Each row has a name. Each piece below is followed by the name of the row it came from, unless a question asks for something else. Each question is about the rows just above it. Some pieces are copies with a little noise.

J_823: [ 79  86 105 127 143 147 136 117  96  82  82  97 123 153 177 189 184 166
 141 118 104 104 115 131 146 151 145 128 106  86  77]
J_190: [ 79 105 139 143 108  81 100 153 188 172 127 102 119 147 145 109  79  88
 131 165 161 134 118 130 149 146 117  90  90 115 141]
J_952: [ 79  93 124 145 141 115  87  81 105 147 181 188 165 129 105 106 126 147
 149 128  97  78  84 113 147 167 163 143 123 118 129]
Where do [115  87  81 105] appear?	J_952
q: [ 79  86 105 127 143 147 136 117  96  82  82  97 123 153 177 189 184 166
 141 118 104 104 115 131 146 151 145 128 106  86  77]	J_823
q: [ 81 105]	J_952

J_11: [134 142 133 135 136 154 147 135 200]
J_837: [157 116 151 134 158 197 206  98 135]
J_789: [100 135 107 123  98  71  52 150 122]
J_899: [ 83 183  96 106  84  98 106 197 172]
q: [ 84 181  94 104  85  95 106 197 174]	J_899

J_630: [103 156 125 149  91 183 176 103 164 127  89  78 167  75 149 123]
J_974: [131 176 146 166  70 174 138 158 139 122  61  76 116 141 148 149]
J_728: [144 126 168 119 117 144 123 156 113 128 113 108  89 153 123 150]
J_947: [135 173 146 165  75 164 129 164 133 134  65  84 110 152 145 150]
J_320: [125 155 120 154 102 143 131 136 138 124  98 111 135 130 140 131]
J_439: [103 120 122 117 131 121 170  85 154 132 135 110 168  67 133 112]
J_887: [103 127 109 128 130 146 162  87 155 130 133 118 173  74 136 109]
J_316: [118 146 114 145 112 142 141 119 144 126 111 115 149 111 139 122]
J_307: [116 175 119 170  78 169 149 132 154 123  72  85 150 113 152 131]
J_371: [105 159 115 155  94 172 166 106 163 126  91  88 168  83 149 120]
J_304: [120 151 126 147 102 154 144 127 144 126  99 102 142 114 141 130]
Which entry of J_371 is missing from [115  83 105 166  91 149 155 172 168 159 120 163  94 126 106]?	[88]
Shuffled J_439 with one entry gone: [168 132 121 170 112 122 154 133 117 103  85  67 135 131 110], missing	[120]
q: [104 127 109 128 130 146 162  87 155 130 133 118 173  74 136 109]	J_887
J_947 without one entry, shuffled: [173  84 164 152 165  65 164 135 146 145 129 150 110 134  75]. Gone:	[133]

J_359: [159 100 141 119 167  94 142  97 121 122]
J_835: [ 89 113 169 138 136 161  99  92 140 139]
J_924: [190 108 129 155 152  67 197  82 108 156]
J_309: [125 138 135 162 107 126 109  80 164 145]
J_797: [103 101 143 111 169  95 141  97 119 129]
J_513: [172 103 138 150 133  66 128 129 127 115]
J_599: [125 143 138 153 111 139  95  68 137 128]
J_534: [148 170 120 162 138  92 175 111 136 128]
J_50: [148 154 125 141 142  95 153  99 131 142]
J_243: [158 101 143 111 169  95 141  97 119 129]
q: [124 145 138 152 111 138  95  67 136 128]	J_599
The one value in J_50 and J_534:	[148]
q: [158 102 144 111 169  95 140  96 119 129]	J_243

J_379: [150  95 100 133 120 103 135 116 139 135 145 117 142 111 116 111 147 135
 121 144  99 134 124 123 126 104 136 136  89 146 111 141 144 129 150 152
 113 114  98 144  97]
J_682: [145  75  97 139 115 103 138 129 128 137 153 114 134 115 109 104 150 133
 114 139  84 122 120 125 143 114 172  70 163 175 155  92 175 139  95 156
 178 132  82 148 163]
J_308: [150  95 100 133 120 103 135 116 139 135 145 117 142 111 116 111 147 135
 121 144  99 134 124 123 126 104 136 136  89 146 111 141 144 129 150 152
 113 114 114 154 107]
Which row holds [150  95 100 133 120 103 135 116 139 135 145 117 142 111 116 111 147 135
 121 144  99 134 124 123 126 104 136 136  89 146 111 141 144 129 150 152
 113 114 114 154 107]?	J_308
q: [150  95 100 133 120 103 135 116 139 135 145 117 142 111 116 111 147 135
 121 144  99 134 124 123 126 104 136 136  89 146 111 141 144 129 150 152
 113 114  98 144  97]	J_379
q: [151  96 101 133 122 104 136 115 140 134 145 117 142 109 117 111 147 135
 120 143  99 135 125 123 125 104 136 136  89 147 110 140 144 128 149 151
 113 115  98 143  97]	J_379
The row with [145  75  97 139 115 103 138 129 128 137 153 114 134 115 109 104 150 133
 114 139  84 122 120 125 143 114 172  70 163 175 155  92 175 139  95 156
 178 132  82 148 163] is	J_682

J_521: [105  72 201  77]
J_368: [ 82 195  51  67]
J_930: [201  72 200 164]
[105  72 201] is in which row?	J_521
q: [201  73 200 165]	J_930
q: [104  71 200  76]	J_521
Which entry of J_368 is missing from [195  67  51]?	[82]

J_182: [148 142 113 160  93 119 148  84 131 109  96 113 101 126 156 182 150 154
  99 105 167  96 134  72  96 147  78 136  89 105 153 107 167 151 163]
J_654: [109 127 154 139  77 107 135 137 168 100 116 151 146 136 133 124  91 157
 104 146 122 141 111 120 172 160 183  93 147 113 205 149  99 170  91]
J_411: [109 127 154 139  77 122 135 137 168 100 132 151 146 136 133 124  91 157
 104 146 122 141 111 120 172 160 183  93 147 113 166 149  99 170  91]
J_490: [141 140 114 159  89 117 149  86 140 107  97 115 102 129 160 182 145 155
  95 108 170  99 138  68 149 152  85 130  91 103 156 116 161 152 170]
J_713: [109 127 154 139  77 107 135 137 168 100 116 151 146 136 133 124  91 157
 104 146 122 141 111 120 172 160 183  93 147 113 205 149  99 170 156]
J_673: [173 145 157 146 119 121 121 126  81 113 132 131 145 107 109 115 133 138
 152 119  99  91  78 183 129 115 109 163 129 140 167  53 140 168  90]
J_632: [108 127 154 139  77 107 135 136 167 100 116 151 146 135 134 125  91 158
 104 147 122 141 110 120 172 160 183  93 147 113 204 147  99 171 156]
J_238: [152 140 114 159  90 118 150  86 140 108  95 115 101 130 160 182 144 155
  96 108 168 101 138  68 100 152  84 130  90 103 156 116 161 151 170]
J_531: [141 140 114 159  89 117 149  86 148 107 120 115 102 129 129 182 145 155
  95 108 170  99 138  68  99 152  85 130  91 103 156 116 161 152 170]
J_260: [174 145 157 146 119 121 121 125  81 114 132 132 145 107 108 115 133 138
 153 119  99  91  78 184 129 115 110 164 129 139 167  53 140 168  90]
J_311: [142 139 114 159  89 118 149  85 140 107  95 115 102 129 159 183 144 155
  95 108 169  99 138  69  99 152  84 131  90 103 156 117 161 151 170]
q: [138 137 114 160  91 116 149  86 149 110 120 116 101 132 128 182 142 157
  92 109 168  99 136  69  98 153  85 131  91 105 155 115 160 150 168]	J_531
q: [147 141 116 162  95 120 148  83 130 110  95 113 101 126 158 181 150 154
  99 105 167  96 133  73  96 148  80 137  88 106 154 108 167 147 163]	J_182
Which entry of J_311 is missing from [159 159 114 103 170  99  89  90 118 142 144  85 183 117 129  84 149 108
 131 169  99 155 140  95 107 151 156 115 152  95 139  69 138 161]?	[102]
q: [141 140 114 159  89 117 149  86 140 107  97 115 102 129 160 182 145 155
  95 108 170  99 138  68 149 152  85 130  91 103 156 116 161 152 170]	J_490
[109 127 154 139  77 122 135 137 168 100 132 151 146 136 133 124  91 157
 104 146 122 141 111 120 172 160 183  93 147 113 166 149  99 170  91] is in which row?	J_411

J_156: [121  51  73 136 181 123 105 126]
J_478: [ 78 151  70 128 153 123 106 174]
J_98: [121  68  81 147 168 137 105 139]
J_225: [102 101  87 137 167 108  61 160]
J_485: [117 128  99 132 156 121 105 157]
J_296: [130 123  97 139 145 121 127 171]
J_640: [ 92  92  76 137 146  79 130 129]
J_325: [100 109  65 149 141 121 110 126]
J_981: [118 154  86 117 154 181 102 173]
J_688: [ 94 104  90  66 176 108 100 142]
J_501: [101 133 114 172 104 142 134 159]
J_888: [107 112  66 126 164 130 122 166]
J_688 without one entry, shuffled: [176  94 104 108  90 100 142]. Gone:	[66]
J_325 without one entry, shuffled: [110 121 149  65 109 126 100]. Gone:	[141]
Which entry of J_981 is missing from [154 154 181  86 173 118 102]?	[117]
Which value is in both J_888 and J_688?	[66]
Which entry of J_478 is missing from [106 174  70 128 123 153  78]?	[151]

J_313: [ 87 162 150 112  80 143  82 113  87]
J_463: [155 113 111  66 143 152 167  68  89]
J_787: [152  84 118 116 165 102 153 106 163]
J_482: [142 112 100 118 121 144 133 115 117]
J_279: [101 101 162 102  82 178  90 106  83]
J_383: [ 73 179 150 124  63 145  70 129  74]
q: [ 73 178 150 125  63 145  71 129  74]	J_383
J_279 without one entry, shuffled: [178  83 101  82  90 162 106 101]. Gone:	[102]
q: [153 106 163]	J_787

